[[ 41 -18  24  27  30   4 -33 -23 -12  -7  44 -39  22  42 -37  67]
 [  4  -2 -29 -60  45 -32 -23   3   6  -3  57  24  24 -18  -3  41]
 [-14  56 -50 -48  13  -4  45  36 -42  19 -30  68 -73 -22  -3 -22]
 [-13  -1 -62 -64  29 -21 -10  52   0  33  64  35 -21 -31  43  23]
 [-10 -21  16  24 -68 -17  12 -43  39 -29 -81 -12  17 -18   8 -67]]
->
[[ 41 -18  24  27  30   4 -33 -23 -12  -7  44 -39  22  42 -37  67]
 [  4  -2 -29 -60  45 -32 -23   3   6  -3  57  24  24 -18  -3  41]
 [-10 -21  16  24 -68 -17  12 -43  39 -29 -81 -12  17 -18   8 -67]
 [-13  -1 -62 -64  29 -21 -10  52   0  33  64  35 -21 -31  43  23]
 [-14  56 -50 -48  13  -4  45  36 -42  19 -30  68 -73 -22  -3 -22]]

[[-15  23 -46  15 -21 -22   0  -7  28  -5 -20 -27  -1 -18 -34 -12]
 [ -6  10 -20   7  -9 -10   1  -7  12  -2  -9 -10  -3  -9 -14  -5]
 [  2  -8  11 -35  10   9 -19  79 -14   6  13 -28  40  21  -4   8]]
->
[[  2  -8  11 -35  10   9 -19  79 -14   6  13 -28  40  21  -4   8]
 [ -6  10 -20   7  -9 -10   1  -7  12  -2  -9 -10  -3  -9 -14  -5]
 [-15  23 -46  15 -21 -22   0  -7  28  -5 -20 -27  -1 -18 -34 -12]]

[[-15  29 -37 -53  -5   2]
 [ 55  23  -7 -45  16  53]
 [-55   7 -70  21 -21   4]
 [  4 -49 -48  13  27  51]
 [-28   4  -8  50 -52 -19]
 [ 12 -31 -32  -3  45  41]
 [  5 -18  56  50 -20  23]
 [-40  -1  20  48  -6 -59]
 [  2  16 -58 -35 -19   9]]
->
[[ 55  23  -7 -45  16  53]
 [ 12 -31 -32  -3  45  41]
 [  5 -18  56  50 -20  23]
 [  4 -49 -48  13  27  51]
 [  2  16 -58 -35 -19   9]
 [-15  29 -37 -53  -5   2]
 [-28   4  -8  50 -52 -19]
 [-40  -1  20  48  -6 -59]
 [-55   7 -70  21 -21   4]]

[[-31  12  17 -24   4 -23  22  69  17 -52   2   3]
 [-25  12  27 -17  -4 -31  12  62  19 -40   1  -6]
 [ 37  27  33 -19 -39 -15   9  21 -32 -17  -9  46]
 [ 14  39  42  32 -29  -6   3 -14   3  52  -4  16]]
->
[[ 37  27  33 -19 -39 -15   9  21 -32 -17  -9  46]
 [ 14  39  42  32 -29  -6   3 -14   3  52  -4  16]
 [-25  12  27 -17  -4 -31  12  62  19 -40   1  -6]
 [-31  12  17 -24   4 -23  22  69  17 -52   2   3]]

[[  8 -49   6]
 [ 22  -1  25]
 [ 32  55 -18]
 [-55 -58  31]]
->
[[ 32  55 -18]
 [ 22  -1  25]
 [  8 -49   6]
 [-55 -58  31]]

[[  6 -12   5  10   9 -26 -13]
 [-17  10   2   9   8  31  19]
 [  9 -14   1 -18   9 -26 -10]
 [-34 -42  -4 -15  28 -60   0]
 [-12  15  -1  19 -10  12   2]
 [  5 -14  -5   3  -6  12  -6]]
->
[[  9 -14   1 -18   9 -26 -10]
 [  6 -12   5  10   9 -26 -13]
 [  5 -14  -5   3  -6  12  -6]
 [-12  15  -1  19 -10  12   2]
 [-17  10   2   9   8  31  19]
 [-34 -42  -4 -15  28 -60   0]]

[[ 25  -7]
 [-65   5]
 [-32 -29]
 [-23 -24]
 [-26  -7]
 [ 15  -9]]
->
[[ 25  -7]
 [ 15  -9]
 [-23 -24]
 [-26  -7]
 [-32 -29]
 [-65   5]]

[[ 22  -6  -1   2]
 [ -6   2   2  -8]
 [ 40 -14   8 -28]
 [-69  19   0   2]]
->
[[ 40 -14   8 -28]
 [ 22  -6  -1   2]
 [ -6   2   2  -8]
 [-69  19   0   2]]
---
[[ 28  26 -29 -66 -51]
 [ 31   4 -31 -47 -44]
 [-32  -8  52   0  20]
 [-12  21  33 -55  -4]
 [  5 -27 -21  65  16]
 [-13  36  23 -26  26]
 [  9  19   4 -67 -30]]
->
[[-13  36  23 -26  26]
 [ 28  26 -29 -66 -51]
 [-12  21  33 -55  -4]
 [  9  19   4 -67 -30]
 [ 31   4 -31 -47 -44]
 [-32  -8  52   0  20]
 [  5 -27 -21  65  16]]

[[ 39 -39   7  17  17]
 [-36  48 -10 -33 -12]
 [-15   7  -8  13   5]
 [ 14 -13  18  -1 -10]
 [-12  19   9 -15 -11]
 [ 29   4  15 -50  -5]
 [ 28 -16  11 -12   4]
 [-45  31 -23  10  -2]
 [  5 -40 -15  69  24]]
->
[[-36  48 -10 -33 -12]
 [-45  31 -23  10  -2]
 [-12  19   9 -15 -11]
 [-15   7  -8  13   5]
 [ 29   4  15 -50  -5]
 [ 14 -13  18  -1 -10]
 [ 28 -16  11 -12   4]
 [ 39 -39   7  17  17]
 [  5 -40 -15  69  24]]

[[  3   1   2   0   2   0   2]
 [ 13 -29  24   6 -34 -17   0]
 [-65 -15 -38 -52  56  35 -35]]
->
[[  3   1   2   0   2   0   2]
 [-65 -15 -38 -52  56  35 -35]
 [ 13 -29  24   6 -34 -17   0]]

[[ 32  55]
 [-71 -52]
 [ 74 -13]]
->
[[ 32  55]
 [ 74 -13]
 [-71 -52]]

[[ 35   3  13  17  45  28 -60  51 -36  48]
 [ 11 -45 -53   3  40   8  -2 -15  24 -33]
 [ 26 -56 -55  37 -25 -14 -21 -30 -54  61]
 [ 34  -5  57  31 -23   8 -31 -36  64  60]
 [-53  16 -28  30 -64 -50 -48 -48 -24  23]
 [-45  58  12 -16  29  57  12  58 -13  20]]
->
[[-45  58  12 -16  29  57  12  58 -13  20]
 [-53  16 -28  30 -64 -50 -48 -48 -24  23]
 [ 35   3  13  17  45  28 -60  51 -36  48]
 [ 34  -5  57  31 -23   8 -31 -36  64  60]
 [ 11 -45 -53   3  40   8  -2 -15  24 -33]
 [ 26 -56 -55  37 -25 -14 -21 -30 -54  61]]

[[-59  40   4  -9  16 -24]
 [ 13 -12 -10   8  -6   7]
 [ 19  -9  34 -30  -2 -27]
 [-44  28  13 -19  11 -39]
 [ 46 -33 -18  21 -14  33]
 [-40  20 -46  36   5  21]]
->
[[-59  40   4  -9  16 -24]
 [-44  28  13 -19  11 -39]
 [-40  20 -46  36   5  21]
 [ 19  -9  34 -30  -2 -27]
 [ 13 -12 -10   8  -6   7]
 [ 46 -33 -18  21 -14  33]]
---
[[-81 -48]
 [-60 -41]
 [ 35  16]
 [ 56  -3]
 [ 39  25]]
->
[[-81 -48]
 [-60 -41]
 [ 35  16]]

[[-38  21]
 [-59  17]
 [-16   4]
 [ -7   6]
 [-18   7]]
->
[[-38  21]
 [-59  17]
 [-16   4]]

[[  6  -2]
 [ 44   3]
 [ 30   8]
 [-59 -22]]
->
[[ 6 -2]
 [44  3]
 [30  8]]

[[  5   0  -2   7]
 [ 61 -77 -25 -24]
 [-54  30  46 -25]
 [  0   2   0   2]
 [ 55  34  -9   0]]
->
[[  5   0]
 [ 61 -77]
 [-54  30]]

[[  0  47]
 [ -8   7]
 [ 64 -24]
 [ 41   9]]
->
[[  0  47]
 [ -8   7]
 [ 64 -24]]

[[ 11 -47]
 [ 32 -14]
 [  5 -67]
 [  6 -17]]
->
[[ 11 -47]
 [ 32 -14]
 [  5 -67]]
